Where one turn sends some rows of the set: a few examples, then the rows asked
z925: [ -8   2   3   9 -28 -24  35 -45  23 -12   5  15  -3 -12  -2  -3 -11  18
   5  14  -6 -21  -4  -3  -2   2 -23   2 -26   1 -25  12 -22  -7   1   0
 -27  -8   6  10  -3  -8  32   6  11  -6 -33  17   8  -9  15  14 -19   1]
z19: [-17   2  11  27  -7  -6  -6  -5  -6  10 -25  28 -23  -7 -17 -21  13 -23
  19   6 -22  17 -19  15  21  -4 -23  -4   8  -8 -12 -16  11  25 -12   1
  10  30 -11   6 -13 -11 -28   8 -25  -3   8 -23  -7  12  21  -3 -16   7]
z154: [-28 -37   2  -4  -3  22   7   8 -29  27 -17 -21  10 -28   5   3  13  16
 -29  11  10  14  -2   4   3 -15  -8  -5 -29 -15  -5 -25 -23   7  12  -2
  50   8  -1   8   3  -8   2   8 -13 -18 -16  -3  17   2  39  -5 -16 -22]
z316: [ -7  -6  -3   0 -33 -21  28  18  27   1  12  23 -20  -1 -13  -4  12 -15
   0  -5 -11 -20  -2 -11   4 -15  -9 -14 -19   6   6  -3  -3 -13   4  11
 -23 -22   0  -5 -21   0   2  32  24   2  -3   6   2  11   3  24 -26  11]
z10: [-19 -40  -2  -6  -8  16  -9   4  -1  33 -12   2   1  -7  22  28  -7  11
 -30   3  15   3  27  -9 -20 -10  -9  -6 -16   0   0 -20  12 -23  15 -11
  10  12  15 -30 -14  -8 -12  -2   3 -14 -24  10  31  16  14 -23  15 -28]
z456: [-14 -29   5  -7  -6  29 -12  21 -13  13 -16 -24  17 -31  -8   1  15  14
  -9   2 -12  20  -6  19  24 -28  -2 -18  -6 -17   5 -18  -4  21  13  14
  25 -14  -1  11  11  -9 -32  38  -2  -4  -5  19  23 -14  15   8 -15 -11]
z153: [-19 -32   0 -12   5  27 -13  24 -13  21 -16 -20  11 -33 -10   5  16  18
 -13   2 -13  21   0  21  20 -22  -8 -27  -3 -10   2 -16 -10  15  23  13
  36  -5  -3   6   9  -4 -34  28 -10  -7  -4   7  25  -2  24   5  -5 -10]
z329: [-24 -34  11 -13  -9  29   4  11 -11  19 -27 -18  -1 -33  -3  10  24  15
  -7   3   1  19   1  21  18 -42 -10 -16 -14  -5   0  -8 -10  -4  12  -3
  40  -3  -3  18   9 -10 -15  21 -12 -11  10  -9  22  -3  25  24   0 -12]
z82: [-27 -40  -1  12 -14  30   4  15 -17  24  -9  15 -14  -3   2  34  -8   2
 -20   9   7 -10  34  -9 -12 -26 -24  -2 -11  12 -19 -31  11 -19   5 -10
  18   9   7 -13 -10 -11  -5  -6  12 -14 -14  -1  20  14   8 -27  22 -27]
z849: [-29 -24   7   2   0  33   3  -1 -23   3 -21 -33  21 -43  -8  -1  11  16
 -13  25  -9  11 -12  20  11 -25  -7 -10 -14 -16 -11 -14 -17  22   4   0
  38  10   3  17  23  -9  -5  16  -8 -11  -5  17  17 -13  31   4 -18 -10]
z399: [ -3   0   9  19 -20 -28  -1 -25   8  -5   9  14  12   0   4   3 -18   7
   4   3 -14 -34  -3  -2 -14  17 -14 -25  11   1  -7  15 -18  16   3   2
 -24  -8   9  -4   4 -12  -2  14  33  17 -30  28   3   3  11  13 -25   3]
z688: [ -8  -4  10   6  -8 -13   2 -13   6  11 -19  23 -16 -13 -14 -30  19 -13
  15   5 -12  31 -28  19  19   7 -18  10 -13 -32   3 -12   3  15   1   8
   1  19  -8  -6 -21  -1 -21  12 -40 -11  -4 -17  -9   7  37 -10 -20   3]
z338: [ -9   6  32  22 -11   9  -1 -44  -4   2 -14  17 -16  -2  -2  10 -23   6
  19  16  -8  15  -7  11 -11  -3  -5   9  35  -7  -6  -4  38   3  -1  -6
 -26   8   1 -15  -7 -15 -17  -4 -12   6 -36   5  -1  11  -3 -25  25 -11]
z943: [-15  -3   3  -1 -38 -15  18  -8  20  -6  11  20 -11  -1 -20   2   2  -7
  17   2 -22 -37   3  -4  -4 -12  -9 -14  -4   2   6  11  -2  -3   1   7
 -36 -19   2   0 -14   2   6  21  33  14   2  15  -8  10  -1  21 -17   7]
z229: [ -7  -2   3   8 -34 -22  30 -42  18 -11   8  13   1 -11  -4   3  -2  12
  13  20  -8 -28  -3   2 -12   5 -22   1 -16  -7 -12  20 -21 -14   5   1
 -29 -19   4   7  -5  -4  28  11   9  -2 -25  13  -1  -4  23  11 -21  -1]
z537: [-29 -38  -1  -8 -17  26   3  23 -21  31 -24 -11 -12 -22   0  11  17  11
 -20  13   3   9   8   6  14 -40 -10 -10 -23   2   5 -28 -13  -2   3   1
  43  -4  -3  15  -7 -11  -9  19  -5 -18  12 -17  25   0  14   8  -5 -23]
z204: [-16  -1  -5  -4 -39 -18  25  -4  26  -5   8  23 -16  -4 -21  -1  -2   1
  12  -1 -22 -23   5  -6   8 -17  -6 -13 -13   9  -1   5   6  -3   1   6
 -40 -14   9   2 -15   1   8  20  35   6  -2  19   4   2 -10  23 -14   9]
z518: [-23 -37  -7  -7   2  17 -19  27 -24  36 -20 -21   9 -22   8   8  11  13
 -26   4  -3  16   7   4   6 -16   0 -21 -11  -4  13 -28 -12  17  13   6
  40   0   4  -1  -3 -10 -30  22  -1 -11  -6   3  31   2  18  -2 -12 -18]
z451: [ -3   0  10  19  -3 -20 -21 -25   7  17 -34  20 -14 -13   5 -17  12  -9
  18  11 -17  30 -17  23  10  10 -21  -5   6 -10  -1  -5   0  10 -10  -4
   0  29   0  -3 -14 -16 -36  15 -38 -11  -3 -16  16   7  23   0 -16   2]
z8: [-11   5  25  23 -19  11  -3 -34  -4  -3  -5  32  -6   2  -2  15 -23   0
  14  17  -1   8   2  -4 -11  -4  -9  11  17 -10  -9  -8  42  -2  -3  -6
 -20   7  -1 -16  -8 -13 -18  -7  -5  10 -40   9 -12  11  -2 -33  24 -19]
z87: [-20   3  31  12 -21  18  11 -30  -1   0  -6  20 -18   0 -19   2 -15  -5
  20  11 -10  17 -10   7  -9 -16   4  14  25 -16   3  -8  50   6   0  -2
 -26   7  -1 -19 -15  -6  -9  -4  -5  10 -26   4 -17  17  -4 -24  21  -6]
z802: [-25 -43   7  -3 -14  25  15  12  -9  25   1  12   3  -1   2  17  -3   6
 -29  -6  18   2  19 -14  -9 -15 -16   5 -31 -16  -7 -26   9 -16  18  -2
  17   1   4 -22 -12  -3   5 -11   7  -9 -34   3   7  13  28 -31  17 -33]
z96: [-18   0  24   7 -28  12   1 -31   2  -1  -4  29  -8   0  -7   8 -13  -6
  14   8   0  11  -1  -5 -14 -11   2  17  10 -17   7  -8  53  -4   0  -7
 -28   5   1 -26 -18  -4 -14  -3  -2  10 -30  11 -15  16   0 -29  23 -18]
z710: [-12   2  21   4 -16  10  12 -44   9   2 -10  14 -15  -9  -8   5 -12   7
  23  22 -10  21  -9  13 -12  -5   1  22  18 -18   2  -2  40  -8   5  -2
 -34   5   2 -19 -16  -4  -6  -2 -20  -3 -35   6  -4  15   5 -29  23 -11]
z430: [-14   4  15  10 -23  12   3 -45   4   0  -7  28 -11  -9  -2  16 -17   3
  19  30  -3  10   2   0 -19  -5  -5  20   8  -9   0  -3  42 -18  -3 -10
 -29   7   6 -19 -15  -8  -8  -4 -13  -2 -31  11  -3  12   1 -32  22 -18]
z84: [ -5  -1   5  11 -24 -31  36 -28  23  -5   3  15  -7 -14  13  -2   3   6
  -5  23   3 -18  -3  -8  -9   6 -23  -4 -24   6 -21   8 -29 -23  -1  -8
 -10  -3   7   4  -4 -10  26  13   1 -16 -28   6  16   2  27  19 -31   5]
z392: [-31 -30   5  -8   7  31   5   4 -19  12 -18 -27  15 -40  -5   1  15  18
 -15  16  -3  15  -4  18   9 -20 -10 -14 -14 -13 -12 -11 -17  14  15  -4
  50  13   0   9  18  -5  -7  10 -15 -12  -6   4  16  -2  40   7  -8 -10]
z832: [ -7   4   6  15 -15 -28  -1 -18  15  -4  13  13   9  -2  -1  -1 -21   9
  -3  -8 -13 -22   2  -8  -2  16  -8 -24   2   6 -13   5 -10  24   2   3
 -27   2  10  -4   5 -10  -1  10  35  14 -36  34   8   0   3  15 -23   8]
z822: [ -7   1   6  24  -6 -32   4   3   6  -2  14  14   6  -1   5  -2 -13  -6
 -15   5 -11 -28   0 -15  -7  20 -15 -31   6  12 -17  -2 -18  20   2   4
  -5   5   7  -6   2 -15  -9  18  31   8 -32  24   6   9  14  10 -33  15]
z293: [-23 -30  16 -10 -18  27   6   3  -8  11 -31 -24   6 -37  -1   5  23  14
  -4  11   0  14  -4  19  21 -49  -6  -8 -17 -11   6 -10 -10   0  -1  -4
  27  -4   0  19  11 -15 -10  27  -8 -11  14   2  27 -14  12  30 -11 -14]

z430 goes to z96
z10 goes to z802
z293 goes to z456
Now these:
z329 goes to z153
z822 goes to z84
z832 goes to z925
z338 goes to z710
z19 goes to z451
z399 goes to z229
z154 goes to z537

Where one turn sends some rows of the set: a few examples, then the rows asked
z531: [  3   7  -7 -50   9  14  -1   6   3   7   0  17  12]
z273: [  8  -3  15  12  16   9  23  28 -10  21 -12  -2  29]
z686: [  0 -27 -23 -22  11  10   9   5  -9  14  -3 -33  44]
z351: [  0  -9  -9  19  20   6   5 -45   2  12  -4  -3  13]
z898: [  5 -11  -1 -45   2  -7  19   3  -8  16 -12  20  24]
z696: [-12 -28 -10  15  26  -3  10 -38  -5  19 -11  -5  13]
z646: [-11 -13 -10  32  -3 -10  17  -7 -14  24 -13 -10  -1]
z340: [-11 -10  -2  37   7  -3  13   5  -3  25 -21  -9  10]
z979: [ 6 11 -7 16  3  7  3 36  6 21 -3  0 18]
z546: [-19  -8  -3 -23  11   8   6 -47  -4   7  -1  -7   0]
z554: [ -2  -7  -7 -60  10   1   9  -6  -5  16  -7 -10   7]
z908: [  6   0 -11 -23   0   2   7 -36   2  11 -18 -24  41]
z434: [-13   5 -16  26   6  11  -5  -2  -3  13   0 -16 -15]
z585: [ -8 -14  -9 -32  11   6   7  20   0  26  -1  23 -11]
z561: [ -2   7  -1  39   3   8   7  -1   4  19 -14  -8   7]
z956: [  3 -18   0 -24  -1  -7  24  11  -7  31  -9  29   2]
z266: [-18 -11  -2 -20  10   4  10 -49  -7   9  -3  -5   3]
z478: [ 14  -4 -22 -18   3  22   4  -5  -1   6   4 -31  44]
z444: [ -2   3 -12  13   8   4   3  42   4  23  -4  -1  15]
z540: [ 9  6 -5 19  0  0 11 33  3 24 -6  2 22]
z149: [  7   6  -5 -57   7   8   7 -13  -1  11  -2 -10   9]
z114: [  1 -14 -27 -24  14  22  -1   4  -2   7   4 -35  38]
z465: [-23 -15 -17  24  10  -3   3   6 -10  22  -8 -15 -13]
z188: [-24 -14  -6 -25  15   6   6 -43  -7   9  -2  -8  -2]
z274: [ 13   2  -2 -52   0  -1  17 -18  -4  14  -7  -7  16]
z129: [-13   6  -8  32  13  16  -5   9   6  17 -10 -13  -2]
z513: [ -6 -12  -9 -53  13   1   6  13  -4  14  -8  15  14]
z711: [ -4 -10   8   6  26  13  15  39 -10  21  -9  -6  21]
z455: [13 12 13 14 14 22 14 25 -3 14 -3 -3 25]
z636: [-11  -8 -14  13  31  17  -8 -35   5  10   3  -8   3]
z108: [ -4   8 -19 -31  11  16 -10 -26   8   5 -10 -30  28]
z766: [  7  10  -4 -27   3  18   2   9   7  17   6  25 -10]
z992: [ 19   5   3 -19 -10   4  19  -2   1  21  -2  29   2]
z609: [  4 -10  -2 -56   3  -6  19 -12  -8  19 -11  -8  14]
z384: [ 14 -17 -18 -15   1  10  15  -6  -7  11  -4 -29  51]
z152: [-19 -14 -23 -36  20   6  -6 -14   2  13 -16 -32  27]
z875: [-22 -17  -3 -24  12   2  10 -46  -9  10  -4  -6   2]
z642: [-10 -21 -15 -29  10  -8  10 -23  -5  19 -23 -27  39]
z314: [-22 -26 -17   8  37   5  -3 -27  -1  16  -4 -10   3]
z339: [ 15   7   1 -43  -3   5  12  -5   0  10  -6  20  24]
z76: [ 0 -2 -8 15  4 -2 11 39  0 27 -8  1 22]
z439: [-21 -10  -9  30  18   4   2  14   0  23 -16 -12   0]
z738: [  0   7  -9  34  -6   3   8 -13  -5  15  -4 -10  -3]
z91: [ 0  5  6  6 26 25  5 36 -3 14 -2 -7 17]

z513 goes to z898
z152 goes to z642
z766 goes to z585
Now these:
z188 goes to z875
z686 goes to z384
z738 goes to z434
z91 goes to z711
z636 goes to z314
z540 goes to z979
z554 goes to z609
z439 goes to z340

Where one turn sends some rows of the set: a few examples, then the rows asked
z785: [-16  -2 -12  -7   8 -13   4 -41 -11 -36  -6 -25  13 -10  12 -19   7  12
  26  15  -9  11  -6  15  -2 -18 -12  18  14 -30  19  13 -23 -11 -16   4
   4  -6  19  30 -28  -9   4  -3   3]
z134: [ -8 -26 -15 -15  -9  -8  19 -21   5  -3   9  20 -16 -15   5   5  -3  36
  17  -9   0  25 -44  -3 -15   0   1 -10  -1 -32  14  14  -8   0  27 -25
  -3   9  -8  26 -22  -7  24 -17 -18]
z435: [  1  -7 -20 -27 -12  -8   1   6 -23  17  14  15  13  17  24  20   4  21
  23  10  -3 -15  -8  -7  -5 -29 -14  33  -4  13   5  17  -9  -3  11  17
 -23  -1   2  30  27   5   0 -15 -13]
z582: [ -4  10 -15  16  -3 -23  14 -16  27  -9 -17  22  -9  13  15   9 -24   4
  -3   6 -17  26  -1   3   6   3 -21   6  17 -34   0  19  -6  -8  30 -10
   2   1   3  12  -1  18  17  -6 -61]
z502: [-12  -1 -44 -14   1 -21   7  -8   4 -54 -44   5 -23   8  -4   5 -22  -4
   7   8   0   3 -12 -11 -33  -3   2   4  -9   4   1   7 -14  -4  29  19
  -6   9 -27  -6  -4  27 -14  -2 -18]
z810: [-19 -37 -35   1 -25 -16  -9 -22   0   5   1   4 -21   2  10 -16   7  19
 -33 -12 -14   5 -20   9   3 -15   7   8 -21 -12   4 -21 -19 -14   9   4
 -11 -22  -6 -14   0  -5  -2 -15 -42]
z503: [  9  13 -16 -16  19 -55 -36 -28   6  -4  12   6  -5  11  15  12  13 -25
   4   8  -3  -6 -18  -3  10 -14 -35  -1 -11   8  22   4 -21  -3  12   0
 -14   4   6  -5 -10  17   7  34 -35]
z693: [-34 -28   5 -28  -8 -25   2   4  17 -39 -28  -5   6  -1   0  -2  -7   6
  -5  -3 -11   6 -33   0 -29 -43 -12  -9   2 -10  31  32  -9 -25  21  15
   6  21  -9  -3 -23  -8  -4   9  -2]
z105: [ -3  12 -21   4 -20 -24 -16 -23  -9  -6   3  -3   8   8  11 -22  15 -13
 -14  -9  34  -7 -23  19  10 -10 -16  15 -26 -20   2  -9 -41 -29  18  42
   7  -7   7  20 -10  -8  -7 -19  -8]
z819: [-10   9  -4 -15  17 -20 -43 -20   5  14  10   5  -7   9  18  12  15   2
  16  21   3  -6  -8  -8   9  25 -12   7   0   2  15   0   3  11  16  13
  -1   6 -28  -5  -4  34 -21   4 -20]
z43: [  3 -15   1 -22  -8  -6  12   3  10 -11 -13 -20 -13  -7  25 -25  -2  20
   8  10 -21  -4 -25  -7  11 -18   2  -5  22 -42  27  15 -28  15  13  19
 -12  14  -7  56 -16 -25  -4   6 -36]
z923: [  1 -17 -20 -24  -7   5  -7 -19  10   7  36 -17  -3  25  34  -5  17  -3
  -3  19  -7  16  -8 -22 -15 -31 -20   8  -3 -38   9  27 -12  21  29  27
 -17  11  -2   0  -4  -1   9 -12 -36]
z948: [-12   2 -20  -8 -22 -23 -12  -6 -10  10  23   1  10  -4  18   5   4 -17
  -5   3   1 -10  25  -1 -35 -42 -14  -5  -4   5  11  21 -24   9   9  11
   2   1  36  20 -12 -27   5  15 -30]
z672: [ 19  12 -17  -5  15 -13   9 -19  15 -27 -27  11 -24   5  -5 -12  -7  -2
  21  -2   5  24  13   4 -36   4 -16  14  13   8  -6 -18 -33 -26   0   9
   1  20  -5   8 -11   9 -21  15 -14]
z868: [-15  12 -22 -14  29 -24 -27 -27   2  -8  19  13 -11   1  15  23  20   8
 -15  26  -2  -5  -6 -18  -7  -3 -28 -14 -26  -1   8   6 -13   8  18  -1
  18 -14  -3   9   8  27   4  14 -34]
z252: [ -4  -5 -18 -25   0  -3  28  -9   3 -29 -23  -2 -22  12  18 -14  41   1
  35 -36   3   4   2  -3 -27 -24  -7   0  -5 -34   6  13 -22 -13  23  -7
  -2   5  -3  23   1   3   2  37 -15]
z915: [ -1   4  -8 -11 -36   0  -9  -7   8   2  -8   5 -12  -2  26   4  18  14
  -1 -33   7  -4  17  -4  19 -13 -16  11 -14  -8   3  -6 -31 -17  13   9
  -7  -1 -51  -7   6 -13 -16   0 -26]
z336: [-10   6  -2 -15   6   2  27   4  -2 -11 -11 -20 -13 -18  12 -26   1   8
  -2   8   3 -26 -10  -1 -18 -32  -6 -12  19 -42  18  -4 -26  16  12   7
  12  19   6  47 -17 -27 -12  21 -27]
z598: [  4  16 -33   0  16 -30 -11 -24  24 -22 -13  12  -3  -2  13 -24 -22  -2
   9   4 -15  18  -1  37 -22   0 -22 -10  15 -10  -2  -5 -35  -1  24  -9
  16  15  16  14 -17  -7  12 -15 -28]
z588: [  3   9 -19  -7 -10 -22  14   1  13 -23 -31   8   3   7   3  22 -23 -21
  11  28  -1  12 -20   1  11  -9   2   2  14  -4  -3  13   0 -20  34  29
  18  -7   1   9   3  37   9  -2 -18]
z376: [  9 -12 -12 -21 -21 -21 -11 -28 -13  20  -1  15   8   6   0  25  -1 -31
 -14 -33  31  12  -8   0  13 -20   2  15  14 -16  -3 -19 -20  -6  11  17
  -2 -15  -6   0  -3  -8 -10  11 -27]
z679: [-10  -2 -15  -5   6 -39 -31 -21  24  10  13   9 -28  16  24 -20   6 -26
   8  11 -11 -10 -12 -10 -19  -5 -11  -7 -22  10  14   4  -8 -21   6  -9
  13 -10 -12  -4 -12  19 -24  26 -47]
z930: [-16 -24 -17 -10   2   8  18  -1  -2  -3 -35 -10 -14  16  -4 -18 -13  13
   4  13  -6 -20 -54 -15  -1 -44   1 -16  18 -21   4  12 -19   7   3   4
  -9  -8  -3  36 -18  -8 -32  12  -7]
z280: [-40 -14  13 -17  -3 -21  34 -21   2   1 -12  15  -9  31  -9  -6 -10 -15
  30  -8  16 -15 -10  -6   8 -24   5  12  32 -16   5   8   7 -10  18   4
  18  -2   9  32 -14   6  -2  -6 -14]
z493: [-17  -8 -20 -25   9 -18  -7 -24  -7 -20   7 -11   7   4  16   1 -10  -1
 -32  -7  11 -11 -15   1  -4 -45 -20 -10 -15 -18  -2 -17 -15 -14  24  29
  24  -4 -24 -19  13 -20  -5 -26 -22]
z527: [-19 -18 -37 -10 -13  -6  -7 -10   1  18  15   4   7  22  13  -9 -15   2
   4  18  28 -12 -15 -18 -39 -23  -5   0 -22  -7   7  38 -22  -5  13  12
  -4  -5  -5   7 -21  -2 -45 -18   3]
z755: [ -1 -17 -22   2  -2 -21  13  -8   6  29  16  -2 -21  25  12 -13  10   7
  17  -4   4 -14  -8   1 -22 -39 -12   4  -7   4  20  -5  -8 -14  10  12
 -40  37  14 -23  -1 -11 -16   9 -20]
z869: [ -8  13  -1  -4  21 -52 -38 -16  -9   0  11  19  -4   7  14   0  -3   2
   8   7  11 -21 -31  -2 -28  12 -10   6 -29  16  15   6  -2 -23  21  14
   6  11 -10  12   5  14 -20   3 -35]
z231: [ -4 -12 -11 -16  -8  -6  20   7  -6  -6 -20   7 -10  11  13  -4  -6  11
  12   3  -4  -4 -58 -14   6 -31   0  -3  10 -32  14  12 -23   3   8  15
  -8  -3   2  78   0 -13 -14   4 -23]
z885: [ -3  -8  -1  -8   4  -1  25  -2  -2  -3 -34  -7 -12  -8  -7  -3   1  15
   5   3  14 -22 -35   0 -16 -44   1 -13  22 -23  19  -1 -29  16  13  -6
 -22  26  -3  25 -14 -23 -25  34 -14]

z810 goes to z376
z679 goes to z503
Now these:
z134 goes to z280
z435 goes to z527
z885 goes to z336
z672 goes to z598

